Each path below is one point turned by a fixed rotation once a step. After each direction that follows a path, write how fast that rotation turns it, in degrees each step (0 if it stays still).
Each turn is a multiple of 5 degrees from 10 to 175, or 0.
Each row of a path follows its step; steps can be skipped.
path 1
step 0: [ 24.7  13.8 -13.7 -30.0 -28.1  18.4 -15.5  19.9  21.5  13.1  21.8 -28.6
 -25.2  16.7  19.1  30.7 -36.1 -13.9 -27.5  -4.1  19.7 -19.8 -30.6 -30.7
   3.0  42.3 -14.5 -29.8  13.5]
step 1: [ 25.2   9.6  -6.3 -24.7 -32.5   1.4 -29.0 -24.3  17.3  53.8 -23.4  -5.2
  -7.1  28.6  47.0  -5.9  32.8 -15.0 -19.9   5.6  -4.3 -17.9 -34.8   3.1
  -3.2  20.0  -2.2   6.1 -39.4]
step 2: [ -4.2   0.8  -3.4  -1.2 -11.3  -3.1 -14.8 -30.4   3.7  28.5   5.5 -29.9
 -32.5  14.8  18.2  -6.5  40.1   9.9  29.1  -8.7  24.0 -57.0 -25.4 -52.2
  10.9 -20.2 -23.0 -27.7  13.6]
step 3: [-17.0 -15.8 -40.4 -16.5  30.8  -1.2 -42.3   4.6   8.2  13.4  22.9  -3.1
 -44.3  14.6  13.2   3.9  24.1 -13.5 -22.0  13.4 -25.4  17.0 -33.0 -33.8
  26.4  26.3 -32.1 -33.8   8.1]
step 4: [ 44.2  33.7 -37.1 -33.6 -18.5  -2.0 -10.8 -15.2 -17.6  13.0 -11.5 -24.7
 -28.6 -27.6 -21.6  21.8  43.9 -23.6 -27.3 -20.5   7.0   3.2 -26.8 -13.1
  -7.5  30.4 -17.3 -12.8   4.2]
step 5: [ -0.6  28.2 -38.6 -22.2 -42.5  27.9 -17.3   4.8  32.4  37.1  28.7  -6.0
 -16.6  31.2 -25.2  14.9  26.7 -13.1   5.1  36.2  14.5 -43.4  -0.8 -10.4
   3.9  19.3  11.5 -12.7 -13.0]
step 7: [ 11.0 -10.8 -42.2  -1.9  -8.3 -14.3 -64.8 -23.7  -7.0  15.4 -33.7 -23.0
 -27.2  24.2  46.5  19.1  27.0 -15.7  -2.8   5.7   5.5 -16.9 -31.4 -23.4
 -20.7   5.2   9.4   6.6   6.2]
step 8: [  5.8  34.5  -9.9 -22.2 -14.4   4.8 -46.5 -46.9  17.9  32.7  10.5 -27.4
 -34.9   1.1 -15.2  15.8   9.4  -7.5  17.6  -5.9 -22.5  -1.1 -18.1 -25.5
  35.2 -23.5 -27.9 -29.6  11.4]
step 9: [ -0.6  14.0 -50.0  -0.9   8.3   2.5 -14.9  24.3  12.8  23.1  26.4 -12.1
  -3.4 -17.2  -4.2   9.8  67.9 -12.8 -12.6  -1.4 -23.1  -2.5 -31.1 -37.7
  35.7  19.2   5.3  -8.3 -28.0]
step 10: [ 40.9 -14.2 -39.5  -1.9 -18.4  19.0 -20.7  17.7 -32.5  27.4   5.0 -42.3
 -31.7  -8.1 -12.8  27.0  22.1 -23.5  -1.0  20.5  39.5 -19.0   1.2  -5.1
  17.0  36.2 -12.9 -11.5  19.8]
Directions:
[  2.7  -6.2   0.3  11.7   9.8  -8.3  22.4   3.2  -0.9   7.9   8.8   0.5
   3.9   9.4  -1.8  -3.1  12.1  -1.2  20.7   9.1   6.2  -8.4  -3.3  -3.5
  13.4  -1.9   3.6  -5.2 -15.0] | 100
[ -9.8  -1.7  -0.4   8.6   5.9  -4.4   2.7  14.7   0.6  -7.1   5.6   1.0
  10.0  -6.3  14.2   6.3 -12.0  -1.8 -15.6  -4.6  -8.1   3.2  -8.9 -12.4
  15.5  18.3   2.5 -11.1  -4.0] | 120
[ -6.4  -2.4 -11.9   5.6  -3.5  -7.9   1.2  -5.1  -7.7 -11.3  -6.1  -9.6
   9.7 -11.2  -2.9   5.8   6.8  10.4  -1.0  -2.4  14.3 -20.4  -2.9 -12.6
 -13.4   1.1  16.9   1.4   6.1] | 140
[ 12.4  -5.3  -9.8  17.7  17.4   1.9   4.9 -14.4  10.3  -2.5  -7.0  -2.0
   0.1   9.4 -10.8   7.8 -13.7  -9.7  -3.7   2.2  -2.6   6.1  -9.0  -5.1
 -16.1   1.6  -5.7  -6.6   2.9] | 95
path 2
step 0: [ 10.0   0.6 -47.8 -15.4  -8.2  -2.1 -17.0  11.1 -18.4  -2.9  -5.4  30.0
 -28.2 -18.4   5.3 -36.8 -16.5  -5.6  -2.3  -6.2  23.1 -19.1  50.8 -18.3
   1.4 -23.1  61.0 -53.6   1.5]
step 1: [ 15.3  -4.7 -31.6   0.9  32.2 -71.5 -17.5 -48.4  32.5 -16.4   2.5 -21.2
   8.7   4.0  24.6 -32.5  -8.9   5.6 -14.0  11.1  11.3  40.0  41.0  -6.0
  23.4  21.6  10.6   8.8  -2.8]
step 2: [  3.5  17.9  57.2 -23.3  16.2 -35.3  13.6 -37.0  18.1   3.9 -22.3  11.0
   2.9 -41.6  22.4  33.8  -0.3  14.7  25.1 -13.3  33.5   9.7  -1.3 -33.2
  -7.7  -3.9   2.5  48.0  32.4]
step 3: [ 40.5  23.6  10.1 -13.4 -30.0 -25.6 -33.3  27.0   0.4   5.8 -35.1  -9.6
   8.8 -29.6 -36.8   1.1 -22.3  -1.8 -15.1  20.3  14.8 -40.3 -53.2 -20.6
 -37.8   2.0 -15.7  -8.9  25.2]
step 5: [  1.1  20.8  13.1  33.2  13.0  23.6   7.4  17.5 -13.2 -55.2  36.8   8.5
   2.8  40.2  12.8   3.2  -4.9  49.1   2.3 -18.8  52.9 -31.9  38.9   1.0
  19.2   2.7 -12.8  12.4   3.6]
step 6: [ -0.2  38.8  19.5  40.3  15.3   8.1  26.6  -6.7  53.7 -20.6 -13.1  -8.8
 -20.1  23.0 -10.2  17.5  -1.8  11.7 -12.8  41.1 -19.2 -31.9   6.4  16.7
  13.2  14.7  63.6 -16.3  23.6]
step 7: [  8.2  28.8  17.8   3.3 -24.6 -31.9 -12.9  -3.7 -27.8  27.0  46.1  -6.5
 -31.8   5.1   2.1  33.9  32.7 -43.1 -13.0   5.3 -15.5  27.8  -4.5 -26.2
   2.2  28.6  59.4 -10.8   5.2]
step 8: [ -8.8 -64.0   2.4  -2.6 -56.0 -47.3  10.9   3.2 -32.7 -14.6 -16.9 -21.7
  20.3  14.7 -25.4  13.4  23.2  -4.0  -8.8 -16.9  13.0 -10.3  28.6 -34.8
  -2.8  25.5  10.6  27.0 -20.3]
step 9: [-16.7 -12.3 -12.9  -0.1  28.9   8.0  48.9  10.5  -5.1   5.6 -13.0 -27.9
  10.8 -43.6 -20.8 -46.8  -0.4 -39.2  13.5  27.2  33.7 -45.1  10.2  -2.4
  -1.0   2.4   0.5  56.0 -10.3]
step 10: [-28.4  28.3   7.4  -3.4  14.3 -12.9 -12.2  15.2   9.3  -3.3  39.4  13.5
 -17.2  17.0  18.3 -62.1  12.6 -12.6  -6.0  36.2 -17.3 -12.7   9.5 -20.8
 -58.4 -28.7 -26.6  12.9  36.5]
Directions:
[ -0.4  -2.8   8.3  -1.2  18.6   1.6   5.3   5.0  20.9  -2.4   7.5  10.2
  -2.6  -1.7   7.4 -18.3   9.1  10.4  -4.6  -2.6   5.2  -1.3   5.6  -1.9
  -8.9  15.8   1.8  -7.5 -14.3] | 80
[  1.0  -8.0   5.1  11.4   7.3  -4.0   4.4 -25.7  -6.6  -5.0   3.5  -6.2
  -1.5   0.1  -7.2  -7.0 -10.7   4.3   8.6 -14.7  -2.2 -11.6   6.9  -0.8
  14.5   8.1 -13.2   7.1  -7.0] | 100
[-15.0 -12.3  13.3  -2.5  -6.2  -4.9 -11.1   7.1   6.0   2.8  10.6  -0.1
 -19.3  -9.4  -2.1  -1.2 -10.6   3.9  -7.2  -4.7  -6.7  -3.3 -19.8  -4.7
  10.9   3.9   3.7  -4.8   9.8] | 90
[ 17.2  -1.1   0.6 -17.4  -8.9 -15.0  13.4 -10.7   3.9  -7.0  -0.1  -4.2
  -8.7  -5.9  -3.9  -2.2  18.5   5.0  -2.2  -3.6  -2.0   9.4  -4.7   1.1
  13.6  -4.6  14.3   3.8  -4.2] | 60
[  2.4  -0.1  -8.9   9.1   6.2  -8.1 -12.9  -6.9 -12.7  -0.4   4.5   7.3
  -4.3   9.7   9.6  -9.6  18.2  -7.8  -4.9  10.3  -8.0  13.5  -6.8 -10.5
   8.5   9.0 -13.3  -6.5   6.3] | 115
[  8.3   3.5   4.5  -0.4   3.6   0.7 -25.2 -10.1   1.7  -0.8 -14.5  -6.3
  -2.8 -19.0  10.2   4.7   3.2   9.2  -7.2  -3.5  14.5   0.7   7.4  11.7
   2.1  -3.1  -4.9 -11.4   5.1] | 25
[ 10.5  -1.1   3.6 -10.0  -8.9  17.7  -3.4  -1.9  12.2   9.1   6.6 -10.6
   6.0  18.6   2.6   5.2   8.9  -2.4   6.9  -0.8   8.1 -11.9  -1.9  -1.0
  11.9  15.9  -2.0  -4.8  12.5] | 35
path 3
step 0: [-48.0  -7.0  44.3  11.7  -5.8  34.6 -17.9   8.9  -1.3   8.9  -9.1 -46.7
  -8.1   7.4   1.7  -8.8   2.1  -0.4   3.0  39.8  13.5  31.2 -46.6  21.3
  15.7  45.3 -30.8 -13.8  -9.4]
step 1: [ 35.4   9.3  52.5  23.5 -62.0   6.9  24.5 -17.2  26.5 -23.3  27.1  17.7
  23.5   8.9 -19.5  -8.6  32.7  43.5  10.0   2.5 -11.7   3.4  -5.1   2.6
   4.1 -34.6   8.5  10.5  -0.8]
step 2: [  0.8 -17.1  22.7 -28.6   5.9   0.4 -14.0  19.0   7.4 -14.0 -57.7  -8.0
  -5.4  38.2  19.4 -53.0  23.7 -23.4   2.2 -29.9 -23.7  -7.7  -4.1  -2.4
  33.4  11.6 -16.6  26.9  47.0]
step 4: [ -2.6 -30.1  32.2  19.8   0.9 -69.0  -2.7  -8.3  19.9 -64.9 -13.1 -37.7
  -2.2   7.8  27.5  14.6  -9.8  27.5  20.4   5.3 -19.3  19.4  -1.4  -3.9
   6.9   6.2 -15.4  25.1 -17.6]
step 5: [ 19.8 -11.7  19.8  -8.6  -7.1  41.3 -42.1  21.8   4.0   1.3 -34.7  -8.5
   3.7   3.3 -20.5 -56.2  22.8  23.1  -9.8   1.1   2.2  12.8 -39.7 -11.8
  -1.8  21.5  28.7 -17.8 -55.4]
step 6: [-38.3 -39.1   9.3  11.0 -73.1  16.8  -2.0 -10.5  41.9 -15.3  -9.2  16.1
  23.4 -13.3   6.4 -10.6   1.8  20.8 -10.7  19.9  -4.0 -23.8  42.7   2.5
  20.3 -11.6 -37.6  10.2  11.9]
step 7: [ 31.1   6.9   9.4   4.3  26.3 -30.7  20.2 -13.0  26.4  -8.8 -22.6  20.4
   2.6  10.1  10.2 -45.5  17.2 -39.0 -22.0  19.0 -22.8  39.1 -39.5 -14.7
  40.0 -16.8 -39.9   9.6 -13.8]
step 8: [-31.0  -9.5  49.0 -16.4 -25.7  44.0  -2.0   0.8  16.0  12.6   3.0 -67.9
  -5.3  12.9 -17.0  14.2 -18.1  -6.0   3.9  26.1 -13.6   3.8 -42.2  40.0
  -3.7  13.9 -19.8  18.2  -6.4]
step 9: [ 32.9  25.6  47.2  39.2 -34.7 -10.8   4.7   3.0  22.1 -55.4  26.5   3.6
 -16.5  10.2  -6.8 -12.7  37.7  48.1 -20.0 -27.3 -13.4  14.0  11.2  -5.5
  20.6  -5.1   6.9  17.3   2.8]
step 10: [ -7.4 -52.1  15.4 -23.8 -14.9 -16.2 -22.0  27.5  -6.9  16.2 -27.8 -15.6
  -2.9  31.1  12.1 -77.3  11.8 -24.0  24.8 -10.1  -4.5 -27.2 -16.2   2.6
  21.0  12.5   9.7  19.3  16.9]
Directions:
[11.1 -1.7 -8.9  3.3 -5.0 15.6 -5.5  0.0 -2.7 -5.7  1.6  0.6 11.0 20.0
 11.1 -4.0 14.7 12.1  3.3 -6.8  3.8  2.2 11.8 20.0 -1.7  4.6  9.6  1.8
 -6.6] | 90
[ -8.3   1.0  -3.8   5.0  -0.6  13.2   5.4  -8.7  -8.5  -5.4 -13.2  10.8
  18.4  -2.3   4.3  -4.6  -1.5   6.4   1.0  21.1   6.0   7.7  -6.2  -4.7
  -1.3 -10.4 -12.8 -16.4  -2.4] | 55
[  0.6  -8.0  -8.8   4.5   3.4 -15.6   6.7  -8.3   9.7  16.4  10.0   0.8
  -4.2  12.8  -5.7  -2.6   5.4  -0.4  19.0  15.8   3.6  14.0   1.9   2.2
  -0.4  14.5  -7.6  -4.4  -1.0] | 100
[  3.1   3.6  -1.1   3.7   5.4  14.4  -0.4  -2.3  -2.4  11.9 -10.4  -9.8
   1.9   2.2 -12.8  -8.8 -14.2   7.0  -2.4 -13.2 -16.4   1.4   6.8  -1.4
 -14.0  16.1 -15.4  -5.3   2.6] | 130
[ -2.9   3.0  -1.5   3.3   1.7  -5.2   4.8 -10.3  -0.3  20.9  -8.9  -9.8
  -5.0   3.3  12.4  -0.6   7.3  -2.7  -2.0 -12.0   3.5 -14.0   8.7   1.3
  15.3 -15.9 -11.8  -9.2 -12.6] | 90
[  8.5 -10.6 -12.3  -3.8   9.1   0.3   6.5   0.3   7.3   1.9 -14.2 -15.4
  -0.2  11.7  10.7  -6.9   4.8  -5.0  -7.1  -1.6   4.7  -0.3 -21.6 -12.7
 -11.2  -2.2  10.8  -0.7   9.7] | 135
[ -0.8   3.3   4.9  -4.6  -5.2  -2.4  15.8  -1.1  16.1   5.5  -6.3  -5.1
  -0.2   5.4  -2.8   4.2 -14.5  16.3  -5.6  13.7  -0.1  -1.1  18.9   2.8
  -8.7 -15.3  13.1   6.7   4.2] | 145
